Where one turn sends some rows of the set: a few examples, then the rows asked
K881: [ -4.4  18.6  -7.9  -3.3  16.7 -10.6 -31.1  18.2 -23.1 -12.8 -26.6  -5.9
  -0.5   2.5   1.5 -10.0   6.4]
K989: [ -9.6  22.7  42.9  -0.8  -9.0 -24.4  16.6  -0.4 -19.8  10.3 -27.2  -0.4
  -7.3 -14.0   2.8   5.1  16.2]
K658: [ -5.3   1.4  34.0  -0.7  -6.7  -5.5  18.4  19.7 -13.2  -2.7 -35.6 -27.4
 -18.1  -1.0   7.2  -4.5  -6.5]
K634: [ -6.9  -7.0  17.7   0.3  -4.1  17.4  -6.1  13.6 -24.3  17.7 -11.5  -1.5
   1.7 -20.6   7.2  16.2  24.6]
K952: [-11.4  21.2  42.7  -0.6   6.9 -11.5  12.7  -0.1 -20.9  17.7 -19.7  -2.3
 -12.8  -1.8   1.3  10.9  20.5]
K54: [-12.4   1.8  15.7  -7.0 -14.3 -15.9  22.8  -1.6 -17.1  -6.8 -33.2  21.5
 -17.9 -28.2  23.7   2.9   6.7]
K752: [ -2.8   0.1  15.7  -6.4  -8.5 -13.4  15.4  -8.3 -11.9  -0.3 -27.4  22.7
 -20.5 -26.1  32.0   2.7   8.1]
K196: [ -0.6  23.0 -15.4  -5.7   4.5  -3.7 -25.6  11.7 -19.5 -14.0 -35.4  11.7
  -9.5   5.3   7.5 -10.3   1.2]
K660: [ -4.7   2.5 -14.8 -17.7  19.3 -16.6 -16.0  -7.8 -11.3   5.9 -26.8  -0.2
   7.0   0.5  -6.4   0.2   7.3]
K621: [  3.4  29.0  -9.9 -17.8   3.1 -12.3 -15.7  -1.0 -20.2  -5.5 -35.0   8.5
 -14.2  14.2  -3.6  -2.0  -5.8]
K247: [-15.7  -8.1  20.8  -8.5 -13.1  13.2   4.0  16.3  -2.7   9.7 -50.3  -1.9
  -6.4 -27.5  12.0   2.7  -1.8]
K484: [ -6.8  11.9  29.6  -5.3  13.1  -7.8  11.8  27.4  -5.0  -2.3 -31.0 -24.6
 -13.4   6.5  -4.0   4.0  -9.8]
K797: [  2.6  17.5  -9.9  -7.9  -1.6  -7.8 -31.7  10.2 -20.8 -10.0 -31.3  10.0
 -10.8  11.4   8.4 -11.4   2.1]
K328: [ -5.5  -9.1  18.6  -7.0  -6.4  16.0  -1.7  11.2   1.3  14.2 -43.5  -3.8
  -9.6 -26.3  21.5   1.8  -1.5]
K369: [-19.1   5.4  17.5  -9.0   1.6  -4.8  22.4  -2.6 -15.5  -0.8 -34.0  28.4
 -26.6 -18.1  19.5   9.4  10.8]
K677: [ -5.7   9.7 -18.4 -15.1  21.3 -12.2 -12.6  -6.0 -10.7   2.4 -31.4   4.3
   7.2  -4.1  -7.5  -0.6   6.4]
K708: [ -6.6   4.8  33.9   1.9   5.4   1.0  14.4  19.2 -18.8  -0.5 -23.0 -21.4
 -28.6  12.5  10.7   0.7  -0.5]
K111: [-13.6  -0.6   8.3 -15.3   1.3  13.5  -0.5  15.3   8.4   9.6 -45.4  13.6
  -1.7 -22.7   7.0  10.2  -5.1]
K225: [-12.6  15.2  -3.6 -12.2  29.5 -18.1 -23.7   6.9  -9.3  -3.6 -32.9  -5.5
   4.7  -0.4  -1.1  -7.5   1.3]
K149: [  5.2  20.7 -18.0 -17.8   8.7 -12.0  -8.3  -5.0 -25.1   1.2 -26.3   0.6
  -1.9   6.3 -15.0   5.1   4.5]
K261: [  5.7 -12.9   7.9   5.2 -19.4  -7.8  17.4  10.8 -29.0 -10.5  -9.5  -9.6
 -13.0 -10.6  19.8   0.6   7.6]
K926: [ -6.9  23.8  42.9 -11.1  -0.1 -22.1  11.1   2.7 -23.5  12.0 -31.4  -0.8
 -15.0 -21.8   5.3  11.3  15.2]
K269: [ 13.3  -5.5   8.6  11.2  -9.7  -4.3  22.4   9.7 -31.8 -11.6 -13.9 -11.5
 -17.3 -12.3  18.6  -0.4  13.5]
K766: [  6.5   5.6  23.0   7.5  -9.6  10.1   1.7  10.4 -24.1  18.5 -24.2 -11.1
   4.6 -26.7   1.8   6.3  26.7]
K857: [  8.6  -8.6  -2.9   9.4  -4.6  -0.8   8.4  23.3 -22.0 -15.4  -0.1  -8.4
  -4.4  -5.0  12.5   3.4   9.0]
K886: [  8.0   9.8   8.7   2.2 -13.1   7.6  -4.1  11.6 -20.9  15.4  -7.3   3.3
  11.8 -15.2  -4.1  16.5  23.0]
K327: [ -2.2   2.4  33.1  -9.0   1.8  -5.6  14.2  22.1 -18.8  -4.7 -37.4 -25.8
 -26.5  -8.2  11.1   2.6  -8.4]
K723: [ -7.4  17.1  -4.3   1.5  17.0 -12.4 -27.7  18.0 -21.1 -12.5 -34.8  -2.6
  -1.7   5.5   1.2 -16.9  10.6]
K939: [  1.6  24.5 -12.8 -22.3  -0.6 -11.3 -16.2   2.8 -26.4  -7.0 -39.6  11.9
 -17.3  10.7  -7.0   0.3  -0.9]
K524: [  1.7 -12.0   4.2   1.6  -9.7   5.0  13.2   8.8 -33.2  -8.1  -2.5   1.6
 -20.7  -7.1  21.0  10.2  14.2]
K776: [ -6.7  37.2  36.2  -5.4   1.7 -25.9  11.8  10.1 -17.3   2.5 -23.3   6.4
 -13.1   0.3  -4.0  10.8   8.6]
K562: [  4.6  17.7 -14.3 -15.4   9.1 -13.2  -2.8  -7.7 -21.8   5.0 -34.0   3.4
  -3.4  11.5 -17.7  -0.4   8.0]
K389: [-15.6   6.9  -5.6 -15.3  27.6 -19.6 -23.6  10.2 -15.1  -7.0 -35.1  -2.7
   2.5  -7.4  -3.1  -5.6   7.9]
K911: [-12.2   5.9   4.7  -7.8  -1.5 -10.7  11.5   9.1  -4.4 -13.8 -30.4  33.3
 -19.5 -18.8  25.0   5.2  -1.2]
K815: [-22.6  -4.8  21.3  -6.5   4.9  21.4   4.1  18.3  -5.1   5.8 -47.4   5.1
 -18.8 -16.9  15.4   4.8   2.6]
K305: [ -0.3   0.7  25.0   2.9 -20.8   5.3  -3.0  10.7 -22.2  17.9 -18.1  -7.1
  10.3 -25.3   5.2  10.1  22.5]

K149 goes to K677
K660 goes to K389
Where do these go?
K524 goes to K369
K776 goes to K886
K261 goes to K54
K327 goes to K269

